0: [139, 135, 114, 154, 138, 124, 117, 125, 134, 125, 115, 113, 123, 117, 114, 120, 131, 136, 126, 141, 115, 119, 121, 130, 109, 139, 126, 130, 111, 148, 131, 122]
1: [162, 154, 32, 48, 84, 136, 207, 253, 73, 118, 197, 217, 142, 235, 127, 95, 128, 89, 189, 40, 167, 86, 123, 150, 141, 165, 190, 209, 207, 111, 114, 158]
2: [124, 128, 148, 140, 146, 130, 122, 119, 137, 110, 122, 109, 131, 128, 134, 126, 129, 132, 134, 137, 121, 135, 124, 134, 125, 137, 105, 141, 115, 152, 134, 122]
3: [133, 129, 122, 158, 130, 121, 119, 121, 128, 129, 115, 118, 117, 110, 122, 124, 128, 141, 131, 138, 114, 128, 116, 137, 112, 138, 128, 129, 115, 152, 127, 117]
4: [130, 125, 127, 151, 146, 129, 128, 122, 132, 124, 113, 119, 125, 119, 120, 123, 136, 136, 129, 137, 121, 131, 122, 133, 101, 135, 122, 123, 109, 143, 133, 116]
5: [116, 138, 121, 148, 143, 130, 119, 133, 131, 123, 133, 126, 123, 129, 112, 142, 118, 130, 110, 139, 129, 127, 120, 131, 115, 127, 115, 110, 120, 137, 123, 127]
6: [81, 166, 99, 82, 113, 111, 125, 162, 132, 121, 160, 158, 110, 175, 115, 148, 134, 118, 115, 81, 144, 110, 130, 115, 129, 192, 143, 153, 153, 144, 120, 152]
7: [185, 0, 177, 0, 0, 202, 255, 22, 0, 156, 240, 106, 159, 73, 96, 25, 217, 39, 217, 89, 17, 188, 254, 124, 229, 34, 197, 118, 252, 81, 1, 73]
8: [132, 133, 125, 145, 136, 128, 128, 121, 135, 127, 109, 126, 113, 117, 115, 137, 123, 133, 125, 143, 126, 124, 117, 139, 113, 146, 131, 122, 114, 132, 133, 122]
9: [175, 39, 150, 27, 82, 156, 203, 74, 40, 122, 167, 168, 142, 131, 114, 89, 187, 93, 199, 102, 50, 158, 203, 130, 189, 84, 173, 118, 203, 108, 105, 109]
10: [133, 127, 124, 163, 129, 122, 122, 119, 127, 127, 114, 120, 116, 108, 124, 122, 127, 143, 133, 141, 113, 130, 113, 139, 107, 136, 127, 127, 118, 151, 125, 116]
11: [124, 129, 144, 152, 140, 128, 117, 124, 130, 118, 115, 113, 123, 119, 117, 130, 135, 137, 130, 140, 116, 134, 122, 140, 114, 141, 107, 129, 120, 154, 127, 117]
12: [142, 120, 108, 139, 126, 113, 114, 135, 133, 131, 104, 123, 122, 129, 135, 135, 116, 146, 145, 122, 115, 120, 122, 136, 103, 138, 137, 136, 98, 158, 138, 130]
13: [139, 122, 106, 124, 114, 94, 101, 148, 121, 136, 99, 110, 120, 129, 140, 130, 118, 134, 137, 130, 106, 114, 119, 129, 92, 141, 160, 134, 81, 154, 149, 134]
14: [172, 0, 195, 0, 18, 201, 255, 33, 4, 132, 184, 41, 137, 14, 99, 9, 136, 40, 199, 130, 66, 221, 238, 120, 233, 0, 155, 170, 206, 58, 14, 49]
15: [150, 121, 131, 154, 140, 117, 130, 140, 126, 105, 113, 127, 116, 140, 126, 111, 128, 134, 145, 134, 132, 136, 127, 127, 103, 141, 116, 138, 121, 131, 145, 129]
16: [63, 166, 98, 113, 113, 103, 55, 98, 110, 183, 170, 148, 143, 184, 119, 135, 92, 104, 98, 103, 137, 99, 124, 121, 239, 101, 97, 133, 165, 94, 65, 116]
17: [132, 128, 115, 159, 143, 123, 131, 138, 124, 134, 126, 127, 123, 118, 119, 133, 131, 141, 132, 141, 117, 133, 124, 142, 118, 134, 125, 118, 113, 144, 128, 114]
18: [237, 0, 127, 0, 0, 255, 255, 0, 9, 202, 255, 64, 156, 19, 162, 20, 255, 0, 222, 10, 0, 217, 228, 134, 200, 0, 229, 137, 232, 92, 0, 68]
19: [110, 141, 111, 134, 109, 104, 108, 115, 126, 155, 144, 127, 124, 145, 99, 131, 127, 146, 124, 115, 121, 107, 122, 139, 151, 155, 114, 149, 141, 132, 117, 108]
20: [113, 132, 120, 108, 138, 124, 143, 165, 163, 116, 123, 125, 121, 85, 141, 175, 139, 163, 92, 147, 152, 121, 119, 91, 145, 143, 140, 95, 134, 116, 146, 150]
21: [101, 144, 128, 82, 122, 161, 107, 120, 100, 118, 149, 156, 136, 153, 115, 161, 95, 121, 86, 123, 139, 156, 146, 115, 186, 88, 114, 62, 160, 73, 85, 131]
22: [115, 134, 147, 105, 151, 104, 161, 138, 167, 101, 109, 146, 120, 68, 175, 192, 146, 150, 98, 122, 185, 100, 122, 83, 168, 124, 167, 112, 150, 84, 146, 184]

[85, 167, 121, 101, 143, 153, 85, 132, 145, 102, 143, 150, 127, 135, 109, 193, 85, 153, 46, 151, 169, 149, 103, 105, 145, 119, 113, 52, 134, 79, 83, 156] : 21 20
[172, 109, 115, 144, 138, 124, 172, 139, 83, 84, 102, 207, 97, 187, 128, 104, 176, 112, 192, 84, 132, 137, 170, 136, 111, 108, 150, 162, 144, 105, 136, 163] : 15 12
[138, 128, 153, 153, 161, 125, 115, 116, 142, 129, 123, 144, 156, 116, 139, 120, 134, 105, 146, 129, 125, 154, 136, 147, 121, 87, 93, 153, 123, 131, 151, 141] : 2 11
[176, 41, 148, 28, 85, 155, 203, 74, 40, 125, 167, 170, 144, 128, 115, 89, 186, 91, 196, 102, 50, 159, 203, 132, 188, 86, 174, 120, 202, 109, 107, 110] : 9 7
[98, 150, 127, 114, 132, 145, 108, 141, 160, 109, 128, 128, 132, 131, 94, 183, 114, 149, 90, 149, 141, 133, 101, 126, 111, 142, 127, 80, 130, 117, 112, 143] : 5 20
[171, 110, 107, 109, 8, 0, 46, 158, 176, 255, 50, 66, 214, 183, 139, 129, 44, 175, 104, 165, 111, 93, 217, 94, 143, 91, 255, 158, 98, 60, 223, 105] : 13 12
[90, 129, 117, 99, 130, 118, 143, 151, 165, 93, 133, 116, 107, 76, 145, 177, 132, 174, 93, 162, 134, 113, 119, 89, 143, 144, 141, 101, 145, 129, 136, 148] : 20 22
[175, 41, 148, 29, 83, 155, 203, 76, 39, 124, 166, 170, 145, 130, 113, 85, 188, 95, 199, 100, 48, 157, 203, 133, 189, 85, 175, 119, 204, 108, 107, 108] : 9 7
[110, 112, 80, 114, 90, 71, 79, 139, 113, 127, 104, 98, 143, 154, 178, 161, 79, 173, 103, 165, 109, 126, 127, 122, 103, 125, 180, 78, 118, 94, 130, 171] : 13 12
[90, 162, 98, 98, 114, 111, 124, 158, 121, 131, 153, 154, 111, 180, 117, 131, 137, 115, 129, 78, 139, 109, 130, 123, 125, 191, 138, 167, 144, 156, 127, 145] : 6 19
[120, 127, 102, 154, 140, 120, 124, 128, 124, 135, 139, 121, 118, 127, 109, 132, 123, 141, 128, 138, 129, 121, 119, 138, 126, 142, 115, 143, 124, 134, 131, 116] : 17 0
[156, 125, 128, 144, 160, 111, 128, 127, 130, 91, 96, 154, 82, 143, 136, 104, 137, 118, 126, 114, 126, 148, 139, 124, 107, 136, 117, 143, 120, 118, 131, 123] : 15 4
[119, 154, 122, 122, 129, 141, 123, 150, 145, 114, 125, 130, 130, 140, 116, 156, 126, 136, 121, 138, 137, 141, 106, 127, 116, 136, 129, 101, 126, 111, 119, 143] : 5 8
[125, 153, 230, 146, 158, 161, 123, 106, 150, 125, 104, 115, 156, 150, 164, 87, 151, 79, 114, 129, 112, 139, 163, 125, 112, 101, 73, 149, 157, 120, 146, 123] : 2 11
[75, 146, 160, 20, 200, 99, 190, 150, 172, 61, 155, 194, 119, 95, 173, 203, 121, 144, 53, 86, 234, 75, 98, 63, 234, 155, 206, 99, 187, 65, 96, 220] : 22 20
[104, 180, 122, 123, 143, 146, 79, 121, 130, 136, 139, 151, 141, 156, 121, 178, 79, 134, 75, 127, 157, 131, 109, 122, 153, 105, 104, 76, 120, 83, 101, 140] : 21 5
[114, 125, 118, 104, 139, 119, 152, 171, 164, 117, 124, 124, 119, 73, 150, 176, 143, 170, 90, 148, 156, 115, 124, 82, 151, 145, 144, 98, 137, 117, 154, 150] : 20 22
[96, 191, 118, 117, 83, 92, 105, 95, 135, 137, 170, 145, 117, 157, 86, 158, 122, 136, 111, 115, 126, 93, 122, 127, 170, 172, 102, 177, 197, 134, 99, 135] : 19 6
[155, 121, 134, 153, 142, 114, 135, 144, 124, 100, 110, 130, 113, 145, 128, 108, 126, 133, 149, 132, 133, 140, 128, 128, 103, 140, 116, 142, 123, 126, 148, 132] : 15 4
[89, 142, 213, 0, 255, 46, 225, 161, 150, 88, 175, 255, 155, 234, 223, 169, 110, 48, 26, 0, 255, 27, 67, 54, 255, 126, 255, 123, 228, 0, 64, 255] : 22 6
[138, 132, 116, 153, 137, 124, 118, 126, 134, 126, 117, 112, 123, 117, 116, 124, 131, 137, 127, 143, 116, 121, 121, 131, 110, 138, 126, 128, 111, 148, 132, 121] : 0 3
[81, 172, 90, 84, 108, 102, 126, 166, 120, 133, 163, 164, 108, 197, 115, 133, 142, 107, 126, 58, 145, 103, 133, 120, 130, 204, 145, 178, 153, 159, 125, 152] : 6 19
[142, 184, 234, 150, 110, 136, 132, 123, 162, 211, 95, 84, 173, 191, 152, 72, 141, 66, 102, 117, 106, 119, 180, 104, 143, 103, 106, 157, 145, 98, 182, 91] : 2 11
[103, 147, 122, 118, 129, 144, 114, 139, 151, 112, 129, 127, 135, 135, 99, 171, 116, 148, 105, 142, 139, 128, 105, 129, 109, 143, 126, 95, 130, 119, 116, 139] : 5 8
[118, 137, 114, 139, 137, 143, 111, 123, 127, 123, 128, 119, 129, 126, 122, 141, 112, 149, 112, 153, 125, 135, 116, 131, 123, 131, 119, 99, 131, 127, 109, 131] : 5 8
[85, 174, 120, 111, 139, 156, 77, 130, 125, 119, 137, 147, 134, 156, 118, 178, 73, 134, 59, 132, 162, 149, 122, 115, 167, 99, 97, 56, 132, 78, 89, 135] : 21 5
[134, 125, 107, 129, 117, 98, 106, 144, 121, 136, 106, 113, 120, 129, 134, 128, 120, 135, 135, 128, 110, 117, 118, 131, 100, 144, 150, 136, 89, 151, 143, 127] : 13 12
[110, 131, 123, 127, 133, 135, 111, 131, 140, 121, 131, 120, 126, 118, 116, 144, 118, 149, 109, 149, 138, 130, 120, 130, 120, 138, 120, 103, 123, 131, 114, 131] : 5 8
[113, 159, 73, 81, 118, 140, 154, 186, 109, 136, 148, 153, 149, 175, 115, 112, 121, 120, 164, 81, 142, 116, 119, 150, 118, 171, 137, 172, 152, 127, 114, 135] : 6 19
[115, 123, 112, 143, 119, 103, 110, 130, 125, 149, 143, 131, 117, 125, 109, 133, 125, 138, 132, 126, 120, 117, 116, 139, 143, 156, 121, 140, 128, 135, 133, 117] : 19 17
[59, 169, 105, 76, 127, 180, 80, 144, 136, 89, 153, 142, 142, 126, 126, 199, 54, 178, 23, 173, 174, 157, 104, 104, 157, 104, 125, 13, 159, 64, 58, 169] : 21 20
[147, 199, 255, 151, 102, 140, 133, 122, 171, 233, 88, 77, 185, 214, 159, 56, 146, 46, 93, 110, 104, 117, 196, 96, 153, 92, 103, 166, 157, 85, 194, 83] : 2 15
[93, 141, 129, 91, 134, 142, 121, 144, 170, 88, 141, 133, 118, 101, 115, 188, 109, 153, 87, 160, 138, 131, 120, 102, 123, 148, 134, 75, 146, 103, 107, 147] : 20 5
[114, 143, 113, 144, 136, 127, 106, 127, 123, 142, 127, 130, 140, 144, 136, 139, 103, 136, 110, 124, 132, 121, 122, 130, 125, 118, 109, 112, 111, 130, 128, 119] : 5 17
[108, 129, 109, 143, 119, 100, 109, 133, 126, 149, 137, 120, 118, 134, 109, 126, 129, 138, 125, 115, 121, 120, 118, 139, 147, 155, 121, 144, 123, 135, 121, 112] : 19 3
[166, 167, 255, 139, 137, 141, 169, 128, 151, 156, 70, 196, 197, 161, 255, 142, 223, 7, 74, 53, 220, 152, 138, 56, 167, 0, 120, 112, 167, 80, 255, 198] : 22 20
[185, 39, 114, 80, 103, 147, 164, 62, 119, 142, 165, 105, 117, 82, 136, 87, 149, 81, 165, 113, 71, 166, 170, 118, 169, 94, 158, 153, 134, 120, 71, 96] : 9 3
[87, 147, 128, 87, 126, 135, 118, 142, 168, 96, 149, 137, 118, 106, 109, 189, 110, 154, 88, 157, 136, 125, 121, 102, 134, 150, 132, 81, 154, 99, 107, 146] : 20 5
[122, 122, 119, 139, 139, 119, 134, 134, 143, 117, 116, 124, 119, 102, 137, 150, 126, 149, 121, 146, 139, 120, 122, 117, 122, 130, 132, 119, 119, 134, 137, 134] : 8 5
[110, 140, 120, 125, 120, 103, 122, 121, 137, 142, 136, 133, 124, 125, 119, 148, 133, 147, 116, 116, 138, 105, 123, 123, 158, 148, 129, 139, 145, 118, 124, 128] : 19 5
[173, 0, 165, 0, 21, 186, 245, 44, 19, 150, 213, 108, 150, 83, 100, 48, 197, 62, 199, 101, 40, 173, 224, 126, 203, 56, 183, 121, 220, 94, 30, 84] : 7 9
[123, 129, 156, 135, 150, 129, 120, 118, 139, 106, 120, 107, 131, 130, 139, 125, 129, 129, 133, 136, 121, 135, 124, 135, 127, 135, 101, 145, 116, 153, 134, 121] : 2 11
[248, 0, 116, 0, 0, 255, 255, 19, 0, 199, 255, 83, 161, 44, 162, 13, 255, 0, 237, 0, 9, 213, 230, 137, 206, 0, 240, 151, 250, 84, 0, 74] : 18 7
[96, 156, 84, 76, 108, 98, 118, 189, 122, 140, 168, 176, 98, 219, 143, 109, 132, 94, 105, 49, 136, 108, 129, 122, 157, 212, 159, 170, 154, 158, 145, 146] : 6 19
[133, 101, 80, 127, 81, 33, 84, 149, 114, 135, 91, 93, 135, 153, 179, 151, 98, 161, 128, 152, 97, 113, 128, 122, 76, 143, 190, 112, 95, 114, 162, 163] : 13 12
